One vector is turned by the same rotation once a tick. Each row is the vector after some number of ticks, and that number follows the row.
The counts run from 0 to 293.
[-20 -19  20  48  22 -10   9  14   0   9  -2 -14   6 -19  18   1   8   3
   8   7  -5   7 -17  10 -16  16  27  -2  39 -15 -29   8  13  -9  -2   2
   7  19  13  -3  25  -5  10   9 -25 -28  21 -19   6  -2 -19  26 -18   3
   7  -5   1   8  27  -7  16 -24 -27  20 -13  24  -3   8 -13 -35  20  -4
 -29  14  17   3 -23   6  10] -> 283
[-17  28  15  27  15  31   9 -15  24   9  12   9  -1  -5 -20  29 -39  22
  -3  22 -20  11  -4  -8 -29  10  14   2   5 -11 -14  -1  14 -11 -21  17
 -16  -1   5  -5  22  10  49   5  30  -3  -7  -2  29  10  -9  22   6  11
 -12 -48 -11  -6  -1  -9  11 -12  -4  -6   4  20   3  -3   3  12   1 -16
 -21   2  -7 -10  -1  -3   1] -> 169
[  2   2   9  10   4 -37  13 -17  22   2  15 -10   1 -13  -6  14 -23 -16
  -2  13 -17  -1  -1  15 -12  -7   6  16   5   8 -32  -8  11 -13  15   8
 -14 -16  23 -10  -5   0  13 -14   1 -27 -30 -12  -4  -7  21  32  -9 -18
 -11  11 -15  25  -5  17  15  -2 -18 -20   7  11 -24  21   0  19  -4 -18
 -30 -19   0   5 -36   6  -4] -> 227
[-14   8 -29   8  34  22  11  22 -13  14  23  -6   8 -41 -24   7 -22   4
 -25   8 -21   0  12  -7 -34   7  13  -5  24   0  17 -11   9  10   3 -19
   5   4  -3  -9   9 -16   9   3 -17 -17  -5  23  34  26  -4  12  16 -22
  -6 -14  -4   9 -10   0  -3 -16   1  15   3   3   8  13  11  10   1  20
  -1  38  -6  -4   6   0   9] -> 114
[ -9  -8  15  26   6  10  -6 -24  17  -7   8  30 -12   8  16  18   2  34
 -23   3  -2  43 -32  15   1   8  -7   6  -6   0 -12 -30 -10  34   9  17
   0  17  -3 -11 -29  -4  30  -9   8  35 -10  -1 -27   6 -17  -7 -11  -1
   5 -11  -7 -10  30 -15  10   8 -18  -6   9  11   9   4  -9  17   5  -3
  -5 -20  -4  -5   6   3 -28] -> 250
[ -6  14  35  35  31  21  12  20 -36  18  12  -7  -2  11  27  30  19   1
  -5  13  24   1   4  13  25  -6   9  29  27  22 -15  -3  30 -12  19   1
 -30 -15  10   6   0  -6 -13   3 -11  22  20  -4 -10   1 -17 -10  21  10
  15  -7  11   8  -5 -16   8   0   5  -4 -20   2   5  45   4   0 -13 -30
  -9  22  -6 -14   0  15   0] -> 239
[-11  -4   4   6 -10 -12   2 -15  11  -3 -11  44   0  22  -2 -27   8   6
  -4   1  24 -25 -16  25  16  18   7 -31 -18 -18 -16  -9 -11  12   5   1
   4  11  14   1 -19  13  45  -6 -11   5   1 -15 -26   4 -14  -8  -9   0
 -23   1  20 -15  14 -27  33 -13  14 -15  -6  -2  -5 -17  -5 -12  19  10
  16   0 -21 -18  -4   5 -14] -> 46
[-10  -1   3  17  -4   6  -4  -9 -16   4  23   4 -29  -9  17  37  13  -5
  -3   8 -29   9 -31  18 -38  18  30   8  21  -3 -10 -24  -3   5   4 -18
   6 -12  14  -2  11  16  26 -24  15   1   5 -13   4   4   9  39  17 -14
  27 -13 -18  16  -3  -8  17 -18 -21   5  -4   8   1  19   9  -8   1  20
  -2  27 -25   5 -31   2   3] -> 198
[ 24  -6 -22 -17  11 -16  11   4  -3  24  12 -15  -9   6  13  19   7  -6
 -14 -16 -13   3  32   1  -5 -15 -17  43   7  11 -18   2  -7  13  25 -15
   1   1 -10 -23 -26   2 -55   0   0  -6 -13  13 -15  14   2 -10  23  -3
  14   0 -17   5  11   7   9   0  -8   9   1 -26 -20  24   1  11  -1  25
 -13 -23  11  23  11 -12 -25] -> 107
[ -9  22 -20   4  -3   7   3 -17 -13   4  -9  -8 -15  34   8   2  32 -36
  -1  19   8 -29 -17  21   7   5  19  22 -23  -8  -5 -14 -11  -6   7  -1
 -12  -2  30 -26 -23  17   3  -2   7  24  13  -1  -6  -2  20  11   0 -12
  -1  -6  16   0  13  -2  12 -21   3 -35 -19   1  -9  -4  -4  16  -1  -4
  23  19 -31 -18 -29  -2  -4] -> 100
[-13 -16  31 -18  16  10 -20  10  18 -15  14  18   3   6  28  -8  -4   8
   9  -6 -10  16 -11  14 -14  -6   4   3 -22  10  -7 -37  11   0  -8   8
  -3 -30   2 -31  12 -27  25   1 -18 -35 -21   3 -12 -13  37  -8 -29 -15
 -16   3  14  11  -1  -5 -12  30   2  -9  25  10   9 -18   9   1  11  19
  -4  -6  -8   3  15  10  -5] -> 122
[-10  -1  14  -3  -6  14  17  24  16  35 -10   6 -20  25  11 -33  17 -13
 -14   4   3 -15  -4  22  -5  21  19  -3   0  -2  -4 -20  -4  17   8 -15
  16  -2  11 -18  -2  -1  -9 -15 -47  -2   3  -4 -14   7 -15 -17  -3  -4
  10 -28  17  19  10 -20   7 -15   8 -19  -7  -7  12  -2   3 -22  -1  28
  14  -5 -10 -22  20 -11  -6] -> 156
[  5  15 -14 -21   4  20   9   1   1  24  25   3 -29  10 -22  28 -18  -5
 -33 -10 -30  13   7  15 -28 -10  -1  16  25  17   1  -6  -3   2   5 -16
  -2 -32  -1 -22  -2  20   0 -20   6  -3 -20   4  13   2  18  -5  39   2
  17 -26 -11  28  -9  -3 -10  -3   9 -15  20 -17   1  38  17  18  -5  26
  11 -18 -17  11  -1 -11  -4] -> 112
[  0   6 -26 -12  28  -3  -4  -3   1  -2  13  -7  18 -13 -13  18  -1  24
   5 -26  -4  11  33 -31 -11 -10 -17   2 -28 -20  -9  23  13  -1  14  -4
 -14  17  -2  17  -4 -15 -11  12  25  -9  -9  29   6  22   0  18   0 -17
 -15  -2  -1   1 -22  -2  -3   3   6   5   9 -21 -37 -22   8  32  25  -4
   9  21   6   0   6 -10 -30] -> 218
[ 11  14 -44  -7  13  -5  -3 -17   9 -23  13   3  12  -6 -16  16  -5  -5
  -2  -1  -6  -1  33  14 -14 -18  -7  18   5  -8   4  15   2 -17   6   3
   4   8   9  -5   8   6  18  11  34 -24 -30  12  22  11  22  18  -1 -12
  -8  -5 -16   6 -17  -4   6 -12  -8  -5  -3  16 -22   6  10  42   7 -19
 -20  19 -23  -1 -12   6   4] -> 223
[-19   6 -32  16   2   3  14  -2 -20  -9  17 -20  -6   2 -11 -12  40  -4
  13 -15  11 -36  20  -1   6  -5  -5  10  -3 -19  -4  36 -18 -29  20 -19
  25   5 -16  22   0   9 -13  17  12   2  18  -4   0  16 -19   2  25   0
  -4  -6   3 -17 -25 -10  -8 -18   7  26   5  -9  -3  -8  -5 -22  15  -9
  19  29 -25  -7  10  -7  -8] -> 189
[  6  -1   5 -33 -10   0 -14 -43 -14 -22   8  12   7   5   4 -27  10 -12
   3 -28  14 -17 -11  15  -7  -1 -20 -29 -29  -9  -6  -2  -9  19  12  -6
  15 -15 -16 -13  22   9  29  -9  -1  -6 -33 -26   3  -3 -11  12 -11 -19
 -13  23  17   0 -28   6  28  16  13   6  53  -4   1  -6 -16 -22  17   8
   4  10   6  11   9  -7   2] -> 92
[  8   1 -15   0   9   6 -11 -21  22   9   7  -2  -3 -18 -14  -3 -52   1
 -12  16   2   2   7  -1 -11  27  -3  -5 -31  -1  20 -17   1   3 -24  22
 -19  10   9  -1   3  18  35  -4 -16 -18  -7  13   0  23  -6   5   4  -4
 -31  11 -28 -15  -3 -13  14 -17  -9  -3  43   3  16 -12   7   5  27  -8
 -16 -30  20  -5  -9 -28  19] -> 171
[ 30   0  14  -9  15   2 -17   6  -9 -14  25  24  12 -17  18   1   1  13
  -8   2  27  21   6   2  12  -5 -14   0   9  26   0  12  29  -8  11  -6
   1  -1 -15  14  38   4  18  -3  10  -6 -30   0  -2  11  -7 -11   7 -12
  26  16 -21 -20 -36 -31   7   7  23   0  14  13  14  17  -7   2  15 -13
 -30   0  -3  -8  32  -7  15] -> 38
[ -1  20  37 -31   6  11  -2 -30 -15  20  -6  -2   0   2   0  10   5  16
  -7 -17   2  -6 -11 -13  -6   2 -11   5 -34  17 -11 -19   0  35   2  11
 -26 -13 -20 -18 -17 -10 -17 -21  -1  11 -18   6 -12 -10  -5  -7  -2   1
  -8   7   9  -1   2  10  -5  32  13  -6  40 -37   8  11  12  16   0  -2
   2 -19   5   3  13  -1 -29] -> 7
[ 11   0  -7  19  -2   2  -6 -31 -22  -9  31 -17 -18 -20   8  34  20  -4
   3   0  -8  17  10   8 -30   0 -16  20  13  -6 -24   7  -6  -7  41 -11
   4  -2 -19  -9   4   8  -7   3  23  28 -12 -26   2  18 -13   6  23  -9
  24 -14 -26  -8 -30 -13  -1  -9 -16  15  11   5  -9  38 -15   5  -6 -12
  -9   5 -15   7  12  -3 -23] -> 193
[  9   5  -6  20  46  -1 -10 -20 -37  -9  15 -14  10  -9  -8  38  -8  -3
   8   6  12  15   3  -3 -17  20   7  16  14  -1  14  22  25 -20 -13   9
 -22  20  -2   6  18  27  12  17  10  -7   6 -10   8  22  -2   1  10  10
  13  -7  -2 -13  -2   0  22 -21  -7  11  11 -15   8  22   3  -9  24  -9
 -17   8  18  22 -11 -15  25] -> 84
[ 21  -6 -17  -8  -6  30 -21   9  12  -9  29 -13 -16  -4  19 -34   0 -24
  -1  -7   9   4  15   1 -31   0   0   2 -10  -1   7   2  -6   6   6 -13
  19  -7  18 -18  43   3  -6   3 -16 -42 -11  10  18   5   9  -3  -6 -44
   4 -15 -10  21 -28 -13 -21 -14  13  -7   8  35  -4 -21 -13  -4  -2  10
  -9  23 -15 -18  25   5  18] -> 68
[  0  -9   8  -9  11 -42   5  12  21  -3  -2  25  29  22  -5 -30  13   4
  11 -22  11 -21  20  15  20   7  -8  -9 -22 -18 -16  32  15 -18   7 -12
   2   0   4   8  -2  -5  -6  -4  -1 -42 -21   2 -17   4   6 -22 -13  14
  -6  12  12   9   8 -17  25  -9  23  -9  -5 -29 -22 -13  17 -11  49  -1
   1   4  -5   0  -3   5 -17] -> 132
[-22   8  18   1  14  12  24  11  12  30  17  17 -12  -4  -9   2 -43  23
 -21  -2  -5  -4 -14   1 -17   2   9 -12  10  19  -8 -26  19  28  11 -12
 -13 -26   1  -7  -2 -15  16   8 -27   1 -24  12   7  17   0  15  11 -25
 -24   8  -3  30 -26   7 -13   9   0  -3  41  -5   3  21  -4 -16 -16   5
  10 -15  12  -7  -8 -14  -5] -> 116
[ 30  12 -28   2  -4  -2 -26 -36 -31 -21   3   3   0  30  34   6  21 -19
 -12 -17  39  10  -6  19  16   9 -12  22 -30   6  14  -2 -23  23   7   3
  -8   7  15   8  -3  31  -2  -1  -5  12 -14   5  -9  -2  10  -4   4 -18
 -17  31  15  11 -12  11  13  -6 -11 -14  24 -12   1  -4 -22  13  13 -12
   2   0   4 -13  -7 -23  -3] -> 96
[-26 -11  10  -2  13  14 -26  11  18 -15   5  40  -9  31  14 -15  -8  30
   2 -19  12   6  -8   2   6 -12  -4   4 -22  21   8 -25  10  13  -6   0
   0 -23   9 -12  16 -25  29  19 -31 -26 -31  15   0   4  23   9  -8 -18
 -27  12  24   9 -13  -2 -11  27  -2 -14  27  17  13  -9   3 -13  21  32
   9   1   6   0  -5   3  -2] -> 121
[ -4  21 -35   1 -14  32  27 -13   1  37  -2 -33 -27 -22 -12   1 -14  13
 -12  -5   2 -12  16 -21   0  11  -4   5 -22  10  13  13 -20  11   5   8
 -11  -1 -16   9  -4  10 -20 -11 -16   4  -7  18  -2   1 -26  10  32  -6
 -13   2 -27 -12 -30   6   9   7   7   5  37  -7  25  -8  -2  21 -14 -12
 -19 -13  20 -21  12 -26 -12] -> 61
[-10  13  15  10  -6  13  11 -21  -6  -9 -15 -14   7  37  10 -13  17 -20
  15  13  20 -21   0  21  15  -5   1  29 -31  -2  -7  10   4 -15 -17  33
  -9 -22 -11 -31  11   5  -8  11 -10  -7  -4 -18   5 -21 -10  -6 -31  14
 -31 -15  21 -16   8   9   9   8  -6  -8  29  24  11 -10 -25 -12  -6 -36
 -20  -6  -9 -17   3  -5  -9] -> 180
[-17 -15  22  25   3  -4   0  -2  -3  12  -4   2 -29  26  14  13   1   7
  14   3  -6 -14  -9  20  13  16  22  13  18  18 -10  -6  13 -23 -11   6
 -21  -2   3  -2  -8  21  15  -8 -19  -6   3 -21 -29   5  -1  10  17  17
  11   3  -4  -4  22 -15  21 -21 -19  -8   9  -5  13  17  12 -33  13  11
  -1 -24   8   7 -45 -18  10] -> 285
[-13  22 -23   2  19  -2  26  -9   2  24 -43  -1  -5 -16   0  -6  -7   0
   0  10   1 -27  -2 -10  13  10  -1  -6 -32   9   6  27   1  34 -11   4
  -7  27  -7  -5 -18 -16  -8  -1  -7  -6   3  18   1   2 -35  29 -22  -3
 -17  -7  23 -26  19  -4  45  -4   3   8  -6 -18  16 -14  -8   9   9  -2
 -32   1  18  -9   4 -16  -9] -> 259
[  0   7  48  12  30  16  23   9 -29   9   9 -22  17  -6  12   7  30   0
  -8   8  11  10 -18  13   3   0   9  15  26   3 -27  -5  32 -19  16  -7
 -17  -7  -7  -3  19 -17 -27  -6  -4   2   3 -13   6  -9  -9  -2  -4  -4
  27 -10  13  22 -10 -16   1  15  -1   8  -6   6  -1  38  -2 -12 -22 -27
 -23  25   3  -5   6  22 -16] -> 238
[ 18  18 -10 -37  33   7  -6   7 -10  19   9  -8  27  -8 -15 -13  -5 -38
  -8  -1   0   2  30  -8 -23   9   6  -9 -25  -5  15  -6  22  10 -13 -12
  -3   1  15 -16   8  18  -8  -6 -11 -15  -8  13  14  17  12 -32  -9 -11
  -6 -15   3   1  -3 -19   0 -23  20 -17  15 -36  -5 -15  12  10  19  10
  -5   3 -11   3  25 -19   8] -> 212
[  2 -34 -18   9   2   5  -6   4  27 -23  20   7   0  12  10 -34  -4   5
  11 -17  -8  -2   8  17 -26 -16 -15  -7   7  -9 -23  16 -13 -20  26  -2
  22  -6  -1 -10  34  -2  10   9  -4 -44 -16 -18   8   9  -5  20  -1 -24
   8 -11 -21   5 -13 -21 -14 -15 -10  14   4  47 -16  -4  -2 -31  17  10
  -4  12 -20   7   3  22   8] -> 277
[  8  19  21  -7 -21  -1   6 -15  -5   0 -14 -24   0  32  22  -8  19 -23
  12   6  17 -16   7  17  15   7   0  36 -23   7 -13   7  11 -12   0  21
 -14 -30   5 -29  12  31 -11   7 -10  -9 -19 -23   0 -17   2 -18 -10   9
  -8 -13   7  -2  -7   1  11  -4  -6 -13  26  10  -1   5 -10  -8  -7 -45
 -30 -22  -6 -10  -7 -18 -10] -> 181
[ 10 -13  36 -15  26   5   9   2 -32   0  10  -5  22  -3   9 -24  30  -4
 -10 -10  21   4  -1  22   1  -6   1  -1  17  11 -13  -4  14   1  20 -15
   2 -19 -11 -28  26 -18 -32  -3 -23 -26  -9 -13   7 -21  -2 -14 -13  -6
  28   5  27  15  -3  -3  -2   1  10  -1  16   6 -13  35  -3 -28  -9 -13
 -31  12   9   6  13  28  -1] -> 237
[-30  25 -32   5   3  10 -17 -30 -27 -13   9  -6 -13  -9   2  14  16   1
   4  -6   0 -15   2  -3  -1   9  -2   0 -25  -4  29   9  -4 -20 -11  -4
 -13  -4 -20  19  -2  15  41  -3   8  12 -11   5 -20   2  -2   6  20   9
 -24   8   9 -32 -21  -4  21   3   3  29  32 -17  31  -8  10  -2  19 -14
   2  29 -13  -9   5 -23   7] -> 90
[  4   5 -25 -17  18  19   5   5   2  25  27 -13  -2 -24 -28  12 -21  -9
 -19   2 -29   7  18 -14 -40  -1  -1  12  18   5  17 -13   8  -3  -9 -21
 -10  -5  -5 -19  -1   6   5 -22  -2 -24  -7  13  23  16  12   5  26 -13
  20 -20 -22  19 -14 -10  -6 -18   9   5   7   3   5  21  23  25  -2  21
  -9  11 -18  13   0  -8  22] -> 113
[-11  -5  31  -2  13  27   3 -17 -30   8  -9   9 -12  16  -9  -6  17   1
   8  -5  11 -11 -29  11   8  13  -3  -5  -8  17   2   2   6   9  -4  15
  -4 -17 -42 -35   9   9  12  13 -15  10  -6 -29 -14   0 -21 -11   2  22
   7  -6  20 -38   2  -9  15   4  11  11  48  -9  35  13   1 -47   4  15
  14 -10   3  18  12 -23   4] -> 290
[  3  -4 -28 -29   7 -29  25  -5 -12  23   4 -12  11  -2   2 -16  18 -46
   1  -5  -8 -41  10   1 -15  -5   5  -7   0 -17 -18  10  -7  12  27 -17
  21   9  12 -18 -11   0 -35  -3   4 -10  -3   6  -2  13 -10  11 -16 -13
  10  -4  -2   4  -3  -6  15 -21  -2   4 -14 -15 -39 -12 -17   0  -4  17
   1  21 -23   3  14  -8 -35] -> 103
[-28   4  16  23   5  10  -5 -23   8   2 -20   1  -8  10   5   1 -16  24
  31   4   0 -11 -30 -16  -8   1  16  -6 -29  -1 -19   5  15 -15 -16  25
 -26  11  14  16  28  -7  35  -6   9 -18  -3 -19   7  -5  -2  47 -16  -6
 -36  -3  -2 -17  -2   4  18   6  -6  -3  -1  15  -3 -19 -10  -5  15  -4
 -17   5  21  -7 -30   4   9] -> 174
